In the data rows, the value 500 means zero.
Some points, one per row:
[292 608 400 590 416 377 670 543 643 705 513 404 538 627 356 472 440 666 299 488 689 603 511 556 345 336 416]
[435 354 321 320 368 519 400 480 563 483 671 673 538 691 578 298 582 634 521 425 452 619 511 698 345 653 368]
[593 576 289 320 479 440 606 639 357 483 402 546 506 342 467 568 662 333 362 694 642 397 717 413 662 463 542]
[688 497 670 717 463 377 543 591 436 452 291 404 649 342 356 599 297 428 315 567 467 413 637 524 646 527 606]
[482 576 289 431 669 440 448 639 532 325 592 530 490 342 609 377 662 317 553 551 658 397 717 397 646 479 352]
[292 465 432 558 400 392 686 512 643 705 513 419 332 484 356 663 614 571 521 314 594 461 685 571 377 336 606]
[419 639 606 400 479 694 353 575 341 531 544 721 617 675 371 330 567 460 473 409 293 524 320 587 440 479 653]
[419 703 289 320 463 329 448 639 357 341 592 546 506 374 641 393 662 476 553 551 658 413 701 603 503 447 574]
[657 623 591 653 511 551 289 575 357 388 370 689 601 516 419 346 567 491 489 456 436 714 320 397 329 701 463]
[672 528 654 717 431 377 622 575 579 420 291 372 633 326 467 694 424 412 299 345 594 556 622 476 503 527 384]
[308 433 384 384 558 408 495 353 658 705 671 308 538 611 593 647 440 523 315 472 689 572 495 524 424 368 622]
[546 497 464 526 305 662 416 401 357 372 338 721 474 675 451 599 392 301 679 631 531 619 320 429 567 590 638]
[672 386 654 590 447 551 638 718 611 309 322 308 522 500 356 694 424 602 505 377 420 413 463 334 630 495 558]
[466 338 670 495 368 519 305 464 627 293 402 578 522 706 356 583 630 428 362 599 547 508 622 429 662 701 320]
[672 528 559 701 416 392 448 718 595 420 291 388 538 358 467 583 487 412 299 345 642 635 669 318 488 527 606]
[657 560 686 685 606 472 416 654 706 357 338 324 506 580 593 536 392 396 600 488 499 461 336 429 377 558 289]
[308 417 369 352 606 535 702 512 452 642 671 308 474 437 609 663 456 587 537 329 594 365 701 508 392 574 400]
[403 354 559 622 463 710 337 337 516 309 497 641 585 469 578 457 519 444 664 647 388 698 431 540 297 669 368]
23 more points follow, each with its number after it:
[450 639 686 479 542 503 400 401 706 341 354 340 284 627 593 552 646 380 600 314 515 445 542 413 678 590 479] 0
[609 703 321 384 638 392 432 432 532 499 576 530 300 548 625 361 471 460 553 678 467 302 701 587 646 416 336] 1
[466 703 369 431 638 297 606 639 341 547 592 546 506 358 482 409 630 333 568 694 499 445 574 445 678 320 384] 2
[641 465 543 495 638 503 702 448 563 674 513 372 300 580 371 346 313 634 442 393 531 302 415 603 599 701 416] 3
[435 544 480 701 558 678 289 401 706 372 608 515 443 595 356 346 392 634 553 472 515 429 336 651 646 542 305] 4
[355 576 337 336 527 488 384 448 611 705 655 308 458 532 371 647 614 507 299 425 674 572 415 682 519 463 590] 5
[371 639 337 495 368 599 511 480 674 658 449 308 316 358 562 694 408 539 299 440 610 413 717 540 583 511 622] 6
[466 592 289 463 638 345 638 639 532 357 576 562 490 374 609 425 678 491 378 710 515 318 574 429 678 336 400] 7
[546 401 575 447 479 472 591 401 421 515 481 721 680 342 673 615 360 317 632 631 531 667 368 445 329 305 558] 8
[466 401 638 685 527 583 289 353 595 357 322 721 649 564 625 520 360 539 679 425 309 619 511 381 456 495 431] 9
[625 401 575 431 463 694 289 385 357 515 497 721 554 659 387 346 519 444 664 599 309 476 336 540 456 653 606] 10
[355 639 559 352 416 551 686 607 421 610 624 308 649 469 578 504 662 713 521 329 372 524 415 445 392 320 479] 11
[419 623 591 653 527 710 289 353 325 563 513 673 363 691 609 488 567 476 664 409 388 540 320 349 456 511 431] 12
[355 592 369 479 511 503 432 337 389 705 655 308 443 611 514 631 392 682 410 314 689 572 653 540 345 495 574] 13
[292 592 480 447 558 345 464 464 643 610 687 340 506 358 546 663 614 713 410 409 499 381 685 524 567 320 384] 14
[324 338 448 511 590 519 702 639 484 690 418 546 633 389 673 583 424 571 584 551 356 381 320 286 408 669 463] 15
[609 417 575 637 527 694 369 369 325 341 307 721 585 675 403 520 551 476 648 647 436 540 304 381 503 495 447] 16
[704 512 527 606 669 345 638 639 389 293 418 372 554 326 498 583 440 412 457 551 436 619 669 302 488 685 368] 17
[355 639 543 320 368 329 686 306 658 626 497 419 506 595 435 457 662 571 331 472 705 429 542 571 377 495 606] 18
[419 449 384 320 320 361 702 528 674 658 497 308 538 643 609 488 456 602 521 329 626 445 701 556 377 590 400] 19
[546 306 670 701 606 329 638 718 341 372 386 308 522 484 467 568 392 602 442 520 610 587 431 429 662 511 352] 20
[657 338 527 463 558 440 289 432 674 388 370 499 538 706 593 568 630 412 346 520 499 476 336 603 630 701 305] 21
[625 608 289 415 511 440 448 670 373 499 418 530 538 358 641 583 662 349 378 694 483 318 717 587 472 336 558] 22
Which two of these numbered points are nearest to each point below, looking only along the 8 directions in which the first points spread most? Their numbers follow each, nearest first.
[641 465 400 637 511 345 384 448 484 547 513 721 665 374 657 615 408 333 553 504 356 603 304 445 583 320 685] > 8 12
[577 544 559 606 400 361 654 718 611 388 449 308 665 516 308 694 313 412 473 536 642 381 447 334 472 511 622] > 20 3
[672 354 654 701 606 583 527 718 389 436 322 308 633 548 340 599 297 428 489 377 452 619 479 508 488 574 400] > 20 17
[657 417 559 637 495 710 384 559 357 372 338 689 601 532 403 330 567 301 473 456 436 508 320 587 472 701 638] > 16 10
[292 433 638 336 400 408 686 385 674 705 497 324 332 595 578 472 646 539 346 488 563 635 526 540 614 400 447] > 18 5
[292 544 591 542 400 377 670 321 627 610 481 404 316 405 356 457 630 698 331 472 705 445 669 492 583 527 558] > 18 6
[339 433 622 511 558 646 686 417 595 658 671 308 601 310 371 361 440 713 537 520 531 476 574 318 392 431 479] > 3 19
[403 417 686 526 527 630 670 353 563 499 703 483 522 310 609 298 567 444 442 662 325 492 400 349 646 384 590] > 15 3
[419 576 384 622 447 694 353 543 500 515 338 721 585 675 562 457 360 333 648 409 293 492 320 540 440 653 622] > 12 10
[672 401 511 511 558 662 305 607 690 293 433 404 347 706 419 536 614 618 442 345 372 492 574 635 472 558 320] > 4 21
[657 306 606 637 511 329 384 432 452 547 481 721 569 374 673 441 392 349 632 520 356 603 304 492 567 479 685] > 8 16
[577 481 702 622 669 567 416 654 325 309 433 308 538 500 387 599 360 666 394 536 674 350 368 445 472 527 622] > 20 3
